Each named turn below is shown by a few rows before and after it. Which turns, in which order, take the first row of each later pair to the second? The first pair is answered.
A (before -> after):
[ 0.83  1.13  0.20  1.20 -0.06  2.54 -1.75 -1.07  1.20]  ->  [ 1.46  0.31 -0.12  1.85 -0.78  2.14 -1.56 -0.83  0.97]
[-1.39 -3.53 -2.13  1.91 -2.38 -0.62 -0.27 -0.39  1.79]  ->  [-0.56 -4.57 -0.59 -0.15 -2.65 -0.08 -0.18  1.07  1.33]
[-1.12  2.13  1.20 -1.52  1.19 -0.47 -0.19 -1.41  0.49]  ->  [-0.77  2.37 -0.24  0.36  0.39 -1.13 -0.18 -2.31  1.03]
[-1.65  3.07  0.11  0.55 -0.51  0.03  1.83 -1.25  0.88]  ->  [-0.49  1.94 -1.08  2.04 -1.44 -0.57  1.79 -1.45  0.96]
F (before -> after):
[ 0.29 -0.94  0.74 -0.54 -0.65  0.51 -0.16  1.32 -1.04]  ->  [-0.29 -0.77 -0.79  0.56 -0.47  0.90 -0.87 -0.83  0.67]
[-0.19 -0.22  0.09  1.74  1.17  1.73 -2.77 -2.30  2.27]  ->  [-1.95  1.76  1.83 -0.94  2.61 -1.16 -0.21  0.35 -2.07]
[-1.84 -1.16 -2.37  1.25  0.78 -1.29 -0.71  0.43 -1.76]  ->  [ 1.29 -2.10 -0.28  0.75 -0.44 -0.33 -0.55  2.92 -1.73]
[-1.40 -3.44 -1.55  1.74  0.76  1.54 -1.02  0.68 -0.48]  ->  [-1.73 -3.14 -0.63  0.23  1.10  0.36  0.10  2.36 -2.85]
M (before -> after):
[-2.00  0.77 -1.40 -0.80  0.72 -1.06 -0.41  3.61 -3.35]  ->  [-1.59 -0.26 -0.86 -4.56 -1.68 -0.86  0.34  2.00 -0.94]
[-0.24 -0.13  2.29 -0.86  1.90  1.95 -0.74  1.11 -2.80]  ->  [ 0.11 -0.68  2.48 -3.02  0.22  2.00 -0.52 -0.35 -1.20]
[-3.53 -2.69 -0.20 -2.02  1.61  1.25 -1.15 -0.92  0.11]  ->  [-1.80 -1.74 -0.41 -2.12 -0.39  1.72 -1.26 -2.78  2.62]
[-0.97 -0.18 -2.76  2.93  2.97 -1.03 -0.46  1.18 -2.33]  ->  [-2.03 -2.68 -2.36 -1.78  1.61 -0.76  0.54  1.49 -2.50]
Q (before -> after):
[-2.01  1.67 -0.76  1.18  1.14  0.72 -0.08  0.31 -0.49]  ->  [-1.17 -0.63 -0.65  0.34 -0.15  2.11 -0.81 -0.05  1.64]
[-2.47 -2.77 -1.45  0.29  0.08  1.91 -1.40 -2.12  1.72]  ->  [-2.69 -0.36 -2.23  3.31  1.35 -0.71 -0.48 -0.93 -1.20]
[-3.07  1.30  1.77 -1.84  3.88  1.26 -0.48  0.95 -1.40]  ->  [ 1.28 -4.50 -0.98  0.84  0.27  2.23 -1.68  1.69  1.48]
[-3.03 -0.01 -0.13  1.79  2.62 -0.42 -1.30  0.14 -0.12]  ->  [-2.34 -2.07  0.07  0.78  1.30  1.36 -2.16 -0.61  1.93]
Then:
Each pair is 2 to 3 turns apart.
[ 1.92 -1.74 -0.74  2.39 -0.65  0.23 -0.95 -0.32  1.61]  ->  [-1.70 -1.93 -1.73  1.66  1.69 -0.65 -0.68 -0.55 -0.25]	M then A then F
[ 2.44  1.99  4.31 -1.71 -1.05  1.58 -0.36  1.04  0.64]  ->  [ 3.67  1.33  3.12  1.67 -1.24  0.86 -0.94  1.99  0.65]	M then Q
[-2.18  3.45 -0.39  0.92  1.32  0.73 -1.78 -3.23  1.32]  ->  [ 2.27  2.97  1.90  0.95  0.26 -1.55  0.01  2.49 -2.89]	F then Q then Q
[ 0.26  3.13  4.05 -2.44  1.21  2.43 -0.69  0.16  1.19]  ->  [ 4.37 -0.63  0.72  2.86 -0.93  1.77 -1.36  1.26  1.96]	M then Q
[ 0.00  4.50 -0.82  0.13  1.57 -1.54 -0.99  1.43 -1.12]  ->  [ 1.73  3.73  0.16  0.75  1.41 -0.21 -1.83  2.28 -0.85]	M then F then Q
[ 1.55 -4.37 -0.04 -2.74 -3.01  2.65  0.75  0.74  1.15]  ->  [ 0.23  5.23 -0.15  2.67  0.21 -1.29  2.10  0.14 -2.71]	M then Q
[ 1.80  1.35  1.33  0.53 -1.17 -0.14  1.24  0.58 -0.41]  ->  [-1.93 -0.79 -0.43 -0.03  1.26 -0.29  0.70  0.48 -1.76]	F then M then M
[ 0.95 -3.93 -1.43  0.24 -1.88 -0.50  0.32  0.36  0.56]  ->  [ 0.21 -2.33  0.23 -1.81 -1.69  1.16 -0.41 -1.40  2.38]	M then Q then Q
[-1.79 -2.86 -0.61 -4.85 -1.79  0.98  1.44 -1.52  3.80]  ->  [ 2.11  1.73 -1.61  6.12  0.05  1.11 -1.13 -0.53  3.05]	M then A then M
[-2.13  6.42  0.65 -1.96 -0.47 -0.80  1.04 -3.41  1.89]  ->  [ 1.88 -0.82 -1.10  0.18 -2.86  3.11 -1.96 -2.91  5.92]	M then Q
[ 1.68 -1.23 -0.33 -1.74 -0.67  2.56 -1.13 -0.73  3.04]  ->  [-1.49  2.16 -0.59 -2.82  0.84  0.86 -0.14 -2.54  1.80]	A then F then M
[ 3.58 -0.13 -2.30  5.88 -0.44  0.69  0.05  1.34 -0.95]  ->  [-3.69 -2.47 -4.62  1.82  1.78 -0.14  0.54 -0.17 -2.35]	A then F then M
[-0.40  3.57  0.35  0.37 -1.11 -1.17  1.89 -0.33  0.25]  ->  [-1.67  2.13  0.82 -0.46  0.32 -1.33  1.67  1.19 -1.38]	M then M
[ 2.73  0.74  0.60  0.45 -3.35  0.95  0.06 -3.08  3.66]  ->  [-2.71  0.60  1.27 -0.30  2.25 -2.38  1.33  1.49 -4.29]	M then F then M
[-0.04  1.99 -1.12  3.28  1.03 -0.50 -0.59 -0.91  0.15]  ->  [-1.73  0.62  1.11 -3.10  0.08  0.73 -0.18 -1.34  1.32]	A then F then Q
[ 4.19  0.09  2.42 -1.18 -2.16  1.91 -0.36  1.45  2.22]  ->  [-1.05 -0.26 -3.81  1.67 -0.69 -0.23 -0.39 -3.48  2.77]	F then Q
[ 2.84 -0.63  1.16 -2.04 -1.45  0.35  0.77  0.63  0.52]  ->  [ 0.42  2.41  1.74 -1.83  0.79 -0.23  1.02  0.74 -1.13]	A then Q then Q
[-0.11  2.67 -1.80  1.67  2.47 -1.45 -1.06 -0.51 -2.46]  ->  [ 4.12 -1.89  0.07  0.17 -0.19  0.51 -1.45  2.32 -1.15]	M then A then F
[ 0.36  2.30  1.44 -2.03 -0.98 -0.99  0.47  0.06  0.15]  ->  [ 1.89 -0.24  1.63 -2.23 -1.58  0.09 -0.10  0.98  1.14]	Q then A
[ 1.56 -1.91  0.81  1.08 -2.39  1.99 -0.94  0.24  2.77]  ->  [-3.21  1.33  2.60 -0.51  1.72  0.45  0.18  1.77 -1.68]	M then Q then M
[-2.94 -0.05 -0.03 -0.34  2.12 -1.36  0.44  0.93 -1.65]  ->  [ 0.05  0.78  2.69 -0.83  1.18 -0.14  0.14  2.60 -1.36]	A then F then Q
[-0.04 -0.51 -3.33  1.18 -0.42 -3.49  0.86  1.86 -2.97]  ->  [-1.56 -0.96  1.08 -5.60 -0.33 -0.50  0.69  1.47 -1.49]	A then Q
[-4.81  3.38 -2.19 -4.61 -0.74 -1.04  0.61 -4.12  2.30]  ->  [-4.09  5.97 -2.91  2.07  2.68 -1.41 -0.83 -2.54 -0.16]	M then M
[ 0.29 -0.54 -2.42  0.03 -1.90  0.52  0.27 -3.45  2.12]  ->  [-3.02 -0.71 -0.42 -1.16  2.23  2.31 -1.08 -1.44  0.23]	M then M then Q
[-0.78 -2.24  0.67 -1.45  1.56  0.30 -1.09  0.91 -0.99]  ->  [-1.16  0.14  1.18 -3.10  1.01 -0.17 -0.41 -0.89 -0.39]	M then Q then Q
[-1.96  2.55 -0.01 -0.85  0.87 -1.66  1.15 -1.51 -1.35]  ->  [ 1.51  1.98  2.99 -2.11 -1.26 -0.51  0.97  0.26 -0.53]	A then F then Q
[ 0.25  0.91  2.80 -3.39  0.80 -1.80  1.77  3.16 -3.55]  ->  [ 3.39 -4.04  0.06  1.71 -0.89 -0.30  0.00  3.86 -1.67]	Q then A then Q
[-0.37  1.47 -0.14 -2.30 -0.87 -2.80  1.93  0.93 -1.88]  ->  [ 2.67  0.62 -0.71  0.83 -2.78  0.06 -0.26 -1.18  2.65]	A then Q then M
[ 1.60 -3.65 -4.63  3.26 -1.51  0.60 -0.12  0.17  0.05]  ->  [-4.12  2.73 -0.36 -3.83  1.53  0.19  1.60 -1.62 -1.99]	Q then M
[ 1.23  3.25 -1.83  1.74 -2.51 -2.42  1.49 -2.54  1.03]  ->  [ 0.81  3.54  1.68 -2.81 -2.43 -1.10  2.12 -1.24  0.37]	Q then F
[-0.10 -1.34 -1.36  0.61 -0.71 -2.75  1.96  2.07 -1.58]  ->  [ 0.41  0.66 -0.91  2.94 -0.09 -2.58  1.24  1.82 -1.54]	Q then F then Q
[ 3.59  0.12 -1.70  0.80 -0.20 -1.75 -0.09 -1.32 -0.15]  ->  [ 1.14  3.17  0.08 -0.54  2.28 -1.22 -0.42 -1.84 -0.75]	Q then M
[-1.32 -1.16  1.46 -4.95  0.46 -1.13  2.24  1.47 -1.71]  ->  [ 2.18  0.34 -1.45  2.65 -0.22 -3.12  1.82  2.27 -2.76]	F then Q then A
[ 1.67  3.88 -0.08  2.20 -0.81 -2.22  0.58  0.63 -1.65]  ->  [ 3.11  0.75 -1.65  3.01 -2.30 -0.35 -0.69 -0.78  1.67]	Q then A then Q
[ 2.41 -0.31 -1.60  1.82 -2.00 -0.49  0.25 -1.04  0.91]  ->  [ 0.26  2.83 -0.75  0.90 -0.86 -1.61  0.89 -1.74 -0.10]	Q then A
[-2.12  1.81 -2.01  0.46  0.22 -0.31 -0.30 -3.31 -0.34]  ->  [ 1.66 -2.22 -2.03 -0.65 -2.96 -1.01  0.62 -0.86 -0.29]	A then A
[ 0.01 -1.40 -2.13  1.41 -0.04 -0.30  0.72  0.25 -0.98]  ->  [-1.66  0.87 -0.22 -1.86 -0.10  0.89  0.44 -1.67  0.13]	Q then M
[-0.51  3.14 -0.18  4.73  0.74 -0.18 -1.87 -1.00  0.26]  ->  [-1.48  0.90  2.48 -1.03  0.87 -1.50  0.37  3.07 -3.87]	F then M
[3.48 0.80 1.06 2.41 1.73 2.60 0.10 3.80 0.48]  ->  [ 2.46  0.64  0.83  1.17  1.73  4.35 -1.23  1.23  3.19]	Q then A then Q
[ 0.60 -0.74 -2.80  3.85  1.66  0.23 -3.02 -2.33  1.34]  ->  [ 0.29  0.77 -1.34  1.42  2.22 -3.69  0.14  1.24 -4.24]	F then A then A
[ 0.96 -2.40  0.83 -0.41  0.28  0.31 -0.35  2.20 -1.19]  ->  [-1.71 -0.63 -2.21  1.28  0.59 -1.61  0.18 -1.45 -0.61]	M then F then Q
[-0.71 -3.73 -0.23 -3.52 -2.29 -0.97  1.78  1.11 -0.51]  ->  [ 2.20 -3.90 -1.36  0.99 -2.94  0.09  0.39  0.49  1.37]	Q then F
[-2.31 -0.48 -4.11  3.97  2.17 -1.96 -0.16 -0.70 -1.87]  ->  [-0.74 -1.10 -3.54 -0.58 -2.29 -1.31  1.31 -4.36  2.91]	M then M then M
[ 0.50  2.09 -0.34  3.67  0.88  0.26 -0.89 -0.03  0.97]  ->  [ 2.20 -0.63  0.01  1.49 -1.18  1.50 -0.96  0.23  2.65]	A then Q then Q
[-0.05  2.53 -0.50 -3.56 -2.62 -2.05  2.77 -1.22  0.34]  ->  [-0.61  4.57  0.46 -2.38 -1.33 -0.29  1.38 -2.54  1.57]	Q then M then Q
[-1.27 -0.16  2.44 -1.27  2.74  0.61  0.58  3.30 -1.23]  ->  [-1.63 -2.32  0.99 -1.22  2.25  0.19  1.33  3.84 -1.44]	Q then F then F
[ 3.53  0.26 -0.79  3.58 -2.79 -0.85  0.51 -0.34 -0.64]  ->  [ 2.24 -1.25  1.04  1.65 -0.49 -0.47  0.47  3.20 -3.86]	M then A
[ 1.25  0.57 -2.36  1.08 -1.79 -0.32  0.31 -3.06  3.03]  ->  [ 0.50  1.21 -1.28 -0.51 -1.35  0.44  0.49 -3.51  3.77]	Q then Q
[ 1.56 -1.35 -4.56  0.45 -3.68 -1.47  1.67 -2.57  2.10]  ->  [ 0.54 -1.32 -2.87 -2.70 -3.68  0.20  1.12 -3.70  3.62]	Q then Q
[ 2.76 -2.43 -1.96  1.09 -3.06 -1.45  0.97  0.91  0.59]  ->  [-1.92  3.75  1.90 -2.30  0.90 -1.15  1.07 -0.30 -1.25]	M then Q
[ 0.92 -1.42  0.48 -1.87 -2.59 -1.82  2.84 -0.94  1.08]  ->  [ 0.07  1.82 -0.70  1.13 -1.36 -3.09  3.14 -1.52  0.15]	M then F
[-0.58  1.63  2.37 -1.85 -0.01 -1.10  0.91 -1.76 -1.67]  ->  [-1.18  0.53 -0.74  1.65 -0.10 -2.24  0.70 -2.34 -2.07]	Q then M then F
[-1.11 -2.21  1.38 -0.99  2.16  0.45 -0.41  0.04 -0.37]  ->  [ 0.97 -2.18  1.52  0.78  1.74  0.07 -0.29  1.31 -1.27]	A then F then Q
[ 2.36 -2.90  1.33 -1.80  0.13 -0.20  1.28  2.68 -0.49]  ->  [-1.87 -0.79 -2.56 -0.26  0.45 -0.75  1.12 -3.35  1.90]	M then F
[-1.18 -3.51 -0.60 -1.50 -0.68  0.17  0.02 -0.34 -0.02]  ->  [ 2.43  0.48  0.67  1.39 -1.75 -1.15  0.63  0.69 -0.74]	M then Q then F
